(in the rows, 128 means zero)
Each named turn below is shown by a few rows before and after it. Which turns, in which order, take the first row of each later pair to the second? The first pair is answered.
K (before |-> after):
[101 129 114  97 127 141  98 142 105 110 137  92 122 159 120 133 161 113
 124 143 165 146 105] |-> [ 97 142 106 103 124 151  96 146 112  92 133  90 116 155 119 134 168 119
 139 137 149 140 134]
[127 147 134 127 142 192 103  92 149 144 105  76  62  98 122 140 171 126
 121  73 123  84 193] |-> [122 141 115 133 141 186 138  80 165 143  92 104  88  76 118 126 150 146
 150  80  96  82 206]
[128 128 142 114 129 124 150 129 111 124 130 130 135 136 141 144 130 135
 142 138 130 145 128] |-> [127 130 138 114 130 127 144 132 110 126 131 124 137 143 139 148 130 132
 139 138 133 142 128]
P (before |-> after):
[121 145  85 148 129 157 124 162 130  77 127 124  92 132 102 128 113 141
 136 152  91 136 206] |-> [113 104 106 135 142 116 184 130  84 124 123 160 165 132 120 128  63 141
 123 184 118 151 122]
[129 139 104 112 150 131  95 128 166 105 117 132 139 132 102 129 145 143
 175 133 111 116 143] |-> [126 116 122 107 158 108 125 114 141 132 116 153 179 130 111 126 127 151
 163 144 131 124  91]
[122 132  96 113 120 164 127 101  89  95 164 132 175 150 110 134 156  99
 173 176 128 165  69] |-> [127 146  93 114 111 177 102 114 100  83 166 119 143 157 110 139 182  94
 172 163 127 164  90]
[142 132 143 159 120 133 131 141 196 127 102 152 132  69 163 107  94 147
 143  89  83 124 188] |-> [147 104 181 146 137 107 152 124 143 183 108 157 170  94 173 116  75 133
 101 112 136 145  90]
F (before |-> after):
[138 116  83 109 101 150 127 138 156 125 118  87  54  79  91 132 146  95
 120 130  95 108 155] |-> [161 106 103 118 106 129 127 133 155 157 124  91  59  78 104 138 142  84
  91 115 105  96 142]
[124 140 113 124 125 143 118 140 132 104 121 120 115 129 130 130 145 123
 137 124 122 121 143] |-> [131 140 125 132 124 138 110 138 137 121 118 127 112 130 134 143 146 123
 123 113 128 107 140]
[152 126 125 146 122 143  90 120 139 140 139 129 111 131 127 165 177 110
  74  95 139 116 129] |-> [149 114 138 139 127 126 114 109 121 161 140 140 137 130 134 169 157 110
  70 109 146 119 100]
V (before |-> after):
[125 111 178 121 136 119  89 141 131 167 143  93 118 161 126 145 139  86
  72 120 157 131  83] |-> [ 88 134 132  90 133 163  84 165 122 104 152  90 111 167 106 130 154  98
 136 153 146 158 104]
[119 131 126 118 133 114 134 137 116 140 131 131 149 141 126 119 115 129
 103 139 147 119  99] |-> [114 152 107 123 128 133 119 146 138 104 129 118 123 135 117 114 136 137
 130 133 125 116 145]
[152 156 113  74 129 172 108 122  99 101  93 119 172 161 112 133 142 149
 120 195 189 148 113] |-> [187 166 123 119 119 170  73 125 159 111  83 109 119 136 122 146 160 146
  90 128 154 107 177]
[133 114 147 132 135 112 144 136 115 168 130 137 130 124 135 138 108 128
  87 113 150 110  69] |-> [ 90 147  90 104 125 157 135 168 112  90 134 122 109 129 107 116 138 140
 159 139 131 140 113]
B (before |-> after):
[136 113 134 132 143 118 122 130  96 133 130 126 136 141 145 142 111 122
 109 144 146 135  88] |-> [130 112 122 139 141 115 156 122 114 127 117 147 154 115 143 133  96 142
 130 149 124 140 116]
[121 115 112 108 128 137 174 130 140 123 125 176 175 104 127 120 111 154
 163 158 109 138 119] |-> [125 136  99 114 120 164 128 144 164  90 126 152 127 109 116 122 140 148
 172 134  93 123 165]
[ 97 160 106 110 101 152 106 148 129  78 142 101 100 139 114 130 150 140
 155 135 108 146 136] |-> [101 151 127  97 108 144 101 146  95 103 156  91 113 160 115 133 150 129
 133 148 136 154  92]
[114 121 150 151 114 180 133 169 175 134 129 133  80 139 140 136 150 147
 153  95  90  97 171] |-> [121 120 168 132 122 178 109 171 142 160 144 109  68 168 148 156 168 124
 122 103 140 105 119]
Then:
(2 to 3 turns a pair)
[122 121 114 126 138  94 169  92 112 163 110 195 160 129 117 134  69 149
 163 125 140 133 116] |-> [140 118 129 155 132  89 149  84 139 176 102 192 143 119 125 139  72 145
 140  95 130 102 147]
V then V
[123 131 159 165 103 131 109 132 166 158 120 149  71 128 126 156 156 108
  98  62 141 111 136] |-> [ 96 153 117 138  94 166 108 154 154 103 131 144  62 131 112 141 171 116
 149  95 127 138 157]
V then V
[126 170  70 148 111 190  73 144 168  83 104 128 117 120 119 117 156 147
 134  72  99 122 185] |-> [ 92 136  64 123 124 160 163 118 122 107 101 178 212 112 116  97  89 172
 164 128 112 161 115]
V then B then V
[145 123 137 187  84 123 112  74 126 169 141 130  84 106 128 154 161  89
 119 121 123 111 108] |-> [125 146 108 172  76 145 104  88 130 127 139 121  64 104 114 146 175  96
 152 137 106 120 137]
V then V
[ 95 138 109  97 140 153 128 149  96 108 154 113 149 160 120 122 148 119
 162 178 153 174  82] |-> [140 129 158 126 142 139  93 136 109 155 155  90 117 169 139 149 161  95
  97 135 172 141  71]
V then V then K
[ 99 115 119 100 122 160 112 165  77  99 152 104 117 180 122 135 155 107
 112 156 157 159 106] |-> [119  77 146 138 130 111 172 118  96 160 130 159 177 134 143 127  96 117
  87 138 141 130  91]
V then P then P
[128 137 108 144 115 131 101 142 172  98 125 127  96 122 115 112 120 116
 150 120 103 107 189] |-> [133 118 142 119 135 112  84 140 115 145 145 108 118 169 125 128 127  89
  99 139 173 125  92]
B then V
[129 101 156  82 118 116 153 130  87 137 137 131 157 144 137 134 113 122
 131 163 172 136  96] |-> [147 113 143 133 101 125 146 126 163 118 111 149 123 103 136 127 111 141
 142 113 105  95 195]
B then V then F
[130 176  85 124 139 170  98 186 150  74  97  81  99 146 108 125 132 160
 149 148 127 161 183] |-> [159 113 137 163 148  94 180 128 153 180  72 142 181 114 137 131  56 165
  91 131 132 133 127]
K then V then F
[153 110 161 175 124  95 141 106 154 180 102 157 146  97 138 135  98 134
  95  77 107  87 133] |-> [ 76 145  89  91 127 156 134 148  89  87 136 127 148 141  99 108 131 138
 185 169 131 171 107]
V then K then F
[118 132  89 158 111 112 164 111 173 104 109 158 125  72 138 130 101 163
 142  97  66  80 206] |-> [150 144 116 164 111 119  96 124 179 116 121 109  72 100 146 156 140 137
  86  68  96  60 200]
F then F then B
[127 124  78 168 143 112 121 149 171 126 131 114  93 111 127 116 136 152
 102 105 118 126 165] |-> [107 119  85 123 157 109 126 151 111 136 151  96 122 146 118 118 140 140
 102 149 167 162  87]
B then V then F
[150 115 138 156 118 107 135 117 156 146 125 136 120 105 137 139 108 155
 116  91  93  94 158] |-> [107 128 100 122 117 129 159 131 133 101 127 145 137 109 119 118 104 168
 172 135  84 131 158]
V then B
[126 129 112 121 138 114 202 145 115 126 121 167 189  96 145 122  85 147
 143 139  75 115 130] |-> [161 150 121 146 125 137 125 160 153 111 125 124 106 104 152 146 139 130
 109  84  71  79 187]
F then V then B
[111 161  94 119  94 162 136  97 137 105  85 163 134 131 116  79 112 148
 190 159  91 122 179] |-> [147 175 131 130  94 171  63 114 143 133  98 110  63 160 128 109 155 108
 120 114 124  97 166]
B then F
[109 152 102 121 130 156 104 158 140  97 156  77  80 142  98 122 170 102
 148 141 116  95 164] |-> [107 113 137 103 149 115 158 132  90 163 156 107 160 154 111 125 132  99
 110 172 166 116  60]
P then P
